128 stands for zero in the data rows.
How far apart are the two rows of each pair, measured in a hidden way? 0 means very close, and 20 very far. Two or three weighted sums of its numbers give each row a place; it is the straight-line distance between the places.
[147 116  65 100 164 107 169 153 212 180 153 159 124 141 108  85]
[107 129 101 101 168 135  35 112 143 185  72 156 115 206 125  32] ~ 5
[140  91 124 152 144  82 223 125 121  97 155 116  95 162 149 163]
[140 178 248 121  43 158 135 141 114  96 168 112  96  76 131 109] ~ 19
[106  58 147 108  78 183 113 119 114  33  91 122 190 150 172  54]
[135 153 143  69  93 143 123 197 113 166 206  71 215 103 105 157] ~ 16
[177 128 218 112 100 122 106 176 115 157 185  70 184 114 123 145]
[ 60 111 207 153 126 135 164  85 118 115 149 174  93 126 153 150] ~ 8
[ 25 186 148  94 143 184 158 148   0 102 143 122  23 138 109 117]
[114 236 108 129 139 172 117 134 123 163  16 117 124  71 178 149] ~ 13
[133 117 159 186 129 130 142 130 149 104 121 133 144 140 143 192]
[ 98 173 124 136 139 157 195 179  25  93 101   3 158 159 124 125] ~ 4
[ 62  86  24 114 171 134 120 103 117 128 103 170 119 140  69  80]
[143 147  15 160 139 115 133 116 143 119 140 105 158 171 118 163] ~ 6
[ 74 219  43 115 111 170 143 151  61  27  60 142 125 131 139 105]
[121 132 156 124  41 219 119  69 117 137  92 121  84  40 135 159] ~ 17
[136 127 165 108 119 116  81 155 136 255 136 124 131  68 133 128]
[114 107 132 122 115 124 203 105 126  60 174 146  39 131 222 143] ~ 17
[ 64  88  81 120 176  69 105 121 129 131 103 121 124 134  36 108]
[139  57 121  92 100 100 183 152 147 148 219 132 138 121 107 156] ~ 6
[151 138  90 161 155  79 180 137 168 131 105 105 153 178 107 157]
[161 129 138 150  51 168 122  61 136 126 124 164  80  82 105 171] ~ 4
[138 145 184  43  61 133  87 182 117 152 201 162 154  69 129 116]
[139 136 170 147 133 112 111 144 124 100 131 105 140  44 136 172] ~ 4
[ 71 128 167 125 173 175 181 125  98  75 147 141  29 160 211 154]
[154 183 160 187  80 147 126 109  82 115 184 107  77  91 102 149] ~ 15
[ 83 108  17 150 122 107 100  97 126 130  90 200 100 132 121 107]
[158 132 135 130 125 123  83 144 186 196 137 139 146  70 122 154] ~ 13
[100  43 152 132 108 131 113 121 112  92  39 126 197 152 173  72]
[137 117 158 123 105  81 160 189 131 145 201 106 175 110 129 173] ~ 11
[130 119 151 124 168  96 123 102 208 192 116 143 130 131 105 149]
[209 138  48 110 163 119 113 133 168 158 146 166 130 193 123  96] ~ 9
[ 69 169  75 159  85 136 155 101 111 111  60  52 166 123 126 198]
[103  22 117 111 146 131 145  81 114  91 110 122 178 132 104  61] ~ 12
[117 128 126 147 144 114 189 131 125  72 188 169 154 157 181 113]
[134 119 135  61 101 114 128 192 125 168 204  83 209 131 132 185] ~ 10
[108  82  96 149 100 143 125 103 145 164  96 146 149 117 117 216]
[125 108  84 146 133 140 251 140  93 111  84  93 143 184  97 133] ~ 9
[149 141 125 150 189 116 221 160 132 104  81 111 142 174 109 106]
[108  36 120 139 116 110 119   9 122 128 122 113 114 130 139 129] ~ 9
[148 125 168 164 131 108 114 162 188 175 128 151 129 158 137 173]
[142 125 125 120 160 120  93 133 124 127 123  91 130  11 137 136] ~ 7
[156 135  96 149  90 125 149  68 120 129 133 147 144 140 101 212]
[ 94 114  63 118 183 117 130 111 112 143  85 219 134 121 115  74] ~ 9
[ 65 111  84 134 151 106 129  94 116 134  88 231  80 184 119 106]
[101 209 119 123 151 205 217 166  88  61 113  79 108 135 214  67] ~ 8
[187 186 131   0 163 173  77 141 163 170 157 151 128 160 133  78]
[145 142 121 173 176 128 155 174 169 119 118 150 146 131  95 122] ~ 10
[183 110 156 190 101 136 141 156 155 102 135 106 136  99 115 139]
[128  37 119 115 103 219  90 105 131  82  83 145 125 187 176  38] ~ 15
[149 120 174  90 101 116 111 159 131 170 206 130 151  66 136 176]
[141 123 154  98 128 125  89 178 167 160 145 114 132  17 140 112] ~ 5
[145 135 124 148 121  98 106  86 147 158 135  90 150  82 137 203]
[157 125 169 177  55 134 145 120 137 124 171 147  83 111  77 150] ~ 7
[202 125 132 136 131 126 126 255 151 127 121 137 107 156 153 122]
[118 207 170 148  76 116 166 101 141 128 170 150 100 120  55 141] ~ 17
[173 201 146 149  80 143 128 108  87 119 187 110  67  98  67 167]
[ 72 158  62 140 134 201 109 140  68 109  61  99 154 135 119 207] ~ 9
[199 174 130 115  27 171 140 125 114 121 231 121  31 119 119 115]
[168 125 103 159 196 118 151 188 142 113  94 145 147 129 108 100] ~ 6
[ 64  91 115 110 134  48 180 124 113  79 216 118  70 147 162 116]
[141 125 163   0 103 166  79 198 129 183 218 112 121 103 145  97] ~ 11
[166 170 118 163 113 124 146 101 135 119 134  87 141 121 107 215]
[117 143 127 181 149 129 125 114 122 100 111  62 130 106 101 199] ~ 4
[181 106 147 149 158  96 156 175 149 125  77 161 153 110 120 122]
[158 143 107 141 199 119 171 144 126 107  31 103 135 139 120 167] ~ 2
[198 119 133 153 140 119 165 179 195 135 120 136 140 123 117 128]
[152 105 134 149 112  53 108  50 123 113 128  90 127 107 161 171] ~ 4
[143 113 137 184 137 120 127 154 191 128 109 140 140 170 119 152]
[139 176  65 154 119 114 167 121 122  86 100 106 160 168 123 205] ~ 9
[139 138 132 139 117 120 118 136  76 117 152  26 141  39  98 155]
[128 179  68 149 134 135 160  99 129 114 106  93 167 157 135 217] ~ 5
[ 87 120  28 163 116 107 109 113 187 163  70 128 124 148  87  87]
[165 134 162 130 143 106  86 149 147 158 177 159 157 101 119 160] ~ 16
[145 124 128 207 131 117 134 144 119 120 130 136 139 181 116 164]
[123 122  46 136 155  80 189 123 131 119 137  99 163 121 105 167] ~ 4
[121 110 113 178 160 123 120 116 162 150  97 159 164 175 120 147]
[130 106 124 172 140 123 126 105 170 130 106 144 142 108 111 179] ~ 2
[ 87 126  66  70 209 124  84 123 157 172 132 161 130 130  92  49]
[135 190  75 146 128 172 150 112 111 120   8  59 150 137 174 182] ~ 4
[218 167 196 122 106 195 120 155  88 106 200 121  61 105 130  97]
[ 86 194  73 119 127 211 132 140   0  70 116  87 152 123 142 152] ~ 7
[110 134 133 125 117 126 234  79 118  64 176 126  31 148 166 127]
[ 25 146 143 102 177 144 187 139  63  46 155 126  78 126 189 121] ~ 7
[ 97 129 123 130 216 118 133 122 128 118 148 141 141  91 122 166]
[ 22 104  73 153 150  72 162 116 102  96 126 163 108 146 132 123] ~ 10
[126 127 115 132 118  20 142  64 129  83 126 100 125  97 142 149]
[143 122 162 205 141 123 159 173 143 123 112 126 141 182 159 129] ~ 11
[102 134  83  94 166 128  56 125 146 166  83 170 112 174 109   0]
[164 233 136 150  26 156 134  96 102 119 143 124  95 101  94 168] ~ 16
[154 135 139 164 117  94 154 121 188 163 138 146 138 107 111 159]
[175 145 115 150 211 101 165 154 135 110 140 109 150 145 101 112] ~ 6
[123 120 152  61 117 135 109 181 119 255 216 122 137  90 134  74]
[116   0 146 129 105 169 127 117 111 101  74 133 144 148 154  61] ~ 15
[160 151 142 179 128 122 107 123 154 144 110 106 133  82 173 183]
[153 130 107 140 208 129 203 148 128 113  56  84 141 163 120  60] ~ 12
[120  81  94  76 111 214  87  95 144  98  68 141 169 191 196  30]
[159  82 180  30  62 128  76 216 125 140 188 153 134 105 157 114] ~ 13
[120 150 106 194 133 116 129 126  59 115 101  76 136  85  69 128]
[ 68  98  54  58 148  74 175 113 117  38 182 118 116 148 153 112] ~ 13
[169 147 120 138  97 117 119 139  45 109 143  43 177 105  98 189]
[102  96  90  14  95 234  49  87 162 157 122 164 119 122 151 118] ~ 10
[172 158 173 166 139 125  97 136 128 177 135  88 113  86 176 188]
[119 132  80 126 214 136  71 108 178 170  76 140  69 162 117  66] ~ 12
[143 144 120 201 102 131 129  87 118 124 127  89 135 124 110 190]
[ 98 128 151 139 123 132 196 121  96  81 179 159  39 137 228 140] ~ 12
[113  33 125 162 115 116 121  77 123 100  93 119 172 145 107 108]
[149 128 108 115 211 111 155 143 107  86 164  65 141  74 113  82] ~ 9
[105  62 133 137 134 125 127  76 135  89  93 127 207 165 131 125]
[163 180 138 170  72 143 151  76  98  97 129 135  87  88  78 158] ~ 9
[125  80 134 141 106 125 134  55 167 115 109 141 173 108  98 142]
[124 117 102 116 170  87 189 205 124  85 178 100 163 109 117  91] ~ 7
[ 98 161 206 101 116 175 139 139  51  86 144 164   1 133 221 127]
[205 247 157 130  39 134 103 140  86  99 129 101  61  80 143 112] ~ 14
[120 149 145  66 127 125  48 124 121 209 135 128 132  27 145 124]
[ 88 129  71 111 172 142   7 147 130 148  54 153  82 156 116  80] ~ 12
[ 86 190 102 129 136 123 227 146  73 100  39 147 141 189 118 126]
[145 150 135 136 115 133 120 127 132 142 128 140 118  18 129 167] ~ 7
[153 110 183 175 181 165 152 126 126  96 111 128 123 113 161 143]
[148 129  94 136 134  94 134 131 131 148 139  63 157 120  60 204] ~ 7
[126 118  70  84 169 119  62  82 196 166  82 152 152 175 130 112]
[144 124 144  87 102  83  90 133 155 116 221 130 160  81 120 134] ~ 8
[ 82 230 130 114 173 156 161 232  66 106  90 147 127 155 193  70]
[170 124 150 157 115 117 169 137 161 160 150 126 174 102  99 151] ~ 16
[118  63 199 169 115 121 124 127 146 116  82 142 158 150 191  88]
[ 75  93 104 109 135  45 114 116 120 137 126 212 119 132  83  88] ~ 6
[158 122 109 167 175 119 152 180 135 122  59 144 158 119 108 129]
[171 185 173 153  57 173 122  89 111 116 184 129  19 106 102 106] ~ 6
[131 119 129 134 121  69 141  90 230 129 127 108 118 124 102 137]
[160  81 117 148 147  51 176  89 161 121 126 104 117 172 102 123] ~ 8
[179 120 150 130 119 128 166 124 168 181 197 126 177 111 121 123]
[120 189 142 157  78 217 122 118 118 116 179 118  44  57 126 136] ~ 3
[144 122 131 198 121 124 130 137 175 126 108 134 139 145 126 172]
[103  74 147 152 124 132 115 105 135 121 145 138 219 142 177 115] ~ 2
[149 127 126 160 147  79 134 123 197 130 111 140 143 111 117 147]
[153 136 119 150 164  90 148 131 107  84 142  99 140  79  61 120] ~ 1
[190 114 173 167 135 110 126 178 174 109 113 135 126 123 181 136]
[129 100 103 105 105 244  74  97 149 100 117 120 136 160 185   3] ~ 11
[ 75 116  52 157 163  83 127 107 115 138 101 192  98 176 106 123]
[ 66 111 135  11 138 184  98  94 205 171  50 142 139 133 129 117] ~ 7
[168 137 140 130  72 125 109 174 104 200 147  41 152 111  94 210]
[123 112 142 189  83 122 116  87 140 138  87 153 126  91 132 169] ~ 6
[110 152  56 125 152 118  64 107 196 125  66 131 145 179 112 145]
[153 150 122 183 131  96 132 134  73 109  99  70 128  70  91 153] ~ 5
[134 102 129 172 126  82 185 121 189 144  96 128 130 135 110 144]
[129  94 150 175 116 142  86 214 122 156 132 124 153  83 148  54] ~ 2
[139 130 114  85 108  93 255 140  30 129 155 100 118 128 100  79]
[126 144 183 149   0 126 123  61 111 126 123 140  78 100 135 159] ~ 11
[133 140 104 124 139 120  94 117 213 218 142 150 143 196 117  98]
[138  70 118 157 110 129 170  81 173 103  97 140 179 132 137 111] ~ 6
[128 161 116  25 127 184  44 167 163 214 125 179 111 149 162  38]
[ 60  89  71 156 126  85 126 102 123 130 107 197  82 174  88 120] ~ 11
[180 140 127 108  25 147 136  93  59  97 193  92  76 126  38 134]
[138 170 112  55 158 110 108 108 225 147 129 132 156 198  92 100] ~ 11
[115 119  16 129 192 116 124 133 123 143 103 189 103 150  99  96]
[150  88 169  62  91 106 122 190 127 174 201  79 193  80 137  93] ~ 10
[137  35 126 141 112 141 164 108 159 121 103 142 189 127 118  95]
[122 115 128 131 111  46 224  98 121  86 159 125  71 160 159 148] ~ 4
[102 160  81  42 183 141  18 112 129 152  96 116 174 155 116  66]
[ 97 151  37 127 142 146 151 159 100 114 107 122 213 187 122 169] ~ 8
[144 111 132 180 135 136 153 127 172 160  64 144 149 110 120 148]
[150 158 209 163   8 202 121 165 126 120 146 132  59 125 172  87] ~ 1
[198 147 122 174 116 130 127 128  62 108 104  65 146 113  97 178]
[ 58 109  46 143 147 110 110 108 124 153  61 206 107 175 127  89] ~ 11
[178 114 105 130 139 132 156  90 203  98 125  94 118 201  93 152]
[143 118 182 113 161 100 107 168 146 108 111 161 185 140 110 161] ~ 15
[146 204 200 156  80 188 137 130 119  99 198 127 116 107 112 118]
[185 124 155 175 154 120 130 150 153 155 146 151 133 176 121 150] ~ 10
[172 146 193 173 137 138 138 245 106 116 105 120 119 142 115 115]
[156 154 174 152 119 147  16 162 118 152  97 107 107  94 160 163] ~ 6
[138  94 183  39 122 154  65 208 120 237 160 121 149 122 165  68]
[141 124 150 118 125 119  80 155 140 135 161 160 137  31 135 119] ~ 10
[134 136 191 131  51 227 114 126 115 130 124 123  29  54 138 150]
[119 206 136 108 124 185  67 141 120 134 112  97  86  13 176 128] ~ 14
[113  60 163 171 105 131 104 115 135 111  45 134 176 161 155 110]
[ 37  93  63  98 186  72  95 135 109 114 139 132 156 131  93 108] ~ 3
[ 54 112  80 133 160 103 115  73 148 153  65 168  81 149  63 115]
[155 115 126 102 111 107  88 136 155 221 175 145 161  76 122 150] ~ 8
[185 204 235 120  92 153 118 134 114 106 169 109  37  97 135 122]
[202 163 133 137  52 148 116  93 105 117 147 152  63  53 111 137] ~ 4
[126 113 141 168 143 112 123 103 169 168 120 159 160 161  81 134]
[197 176 153 122 184 157 124 132 208 120 127 134 127 173 141  97] ~ 10
[ 59 151  65 147 143 110 123  64 161 137  38 164  97 136 102 109]
[120  88 129  53 172  88 129  96 132 168 206 124 137  78 103 113] ~ 6
[ 14 203  69 123 154 168 127 156 102 128  19  65 143 116 125 135]
[175 130 161  95 160  93 135 173  61 104 175 117 144 118  43 108] ~ 7
[177 125 131 102  66  72 121 117 130 149 185  70 150  99 152 207]
[159 140 126 137 100 124 119 150  45 110 151  21 147  51 121 154] ~ 3
[ 97 128  39  99 166 132  15 130 130 136 107 155 101 139 122  42]
[130 139 133 137 107 132 120 129  44 129 140  32 149  69  86 190] ~ 13
[119 134 105 119 205 102 225 126 174 117 113 115 112 180 153 122]
[ 94 101  51 145 169 130  96  76 131 139  57 176  87 145  89 103] ~ 2
[168 163 127 175 113 130 119 128 122 100 132  16 156  90 133 162]
[ 83 103  69 138 121 113 112  95 138 143  48 228 103 139 133 107] ~ 8
[189 183 208 129  51 149 162 112 115 125 177 129  97 124  64 124]
[134 130 132 119 121 255 124 106 163 135 117 141 133 107 148  44] ~ 15
[120  20  99 119 132 128 137  98 119 114 128 132 180 122  77 107]
[151 129 183 139  85 201 128 141 108  88 216 136  93  79 114 107] ~ 9
[131 172 114 151 101 125 131 103 123 125 131 140 134 139  92 232]
[115  75 126 131 129  60 175  56 145 106 115 122 121 186 195 148] ~ 16
[135 139 127 153 204  75 149 149 148 107 114  85 137 135  77 128]
[ 89 126  37 108 128 145 115  52 114 201  64 187  74 180  90  72] ~ 10
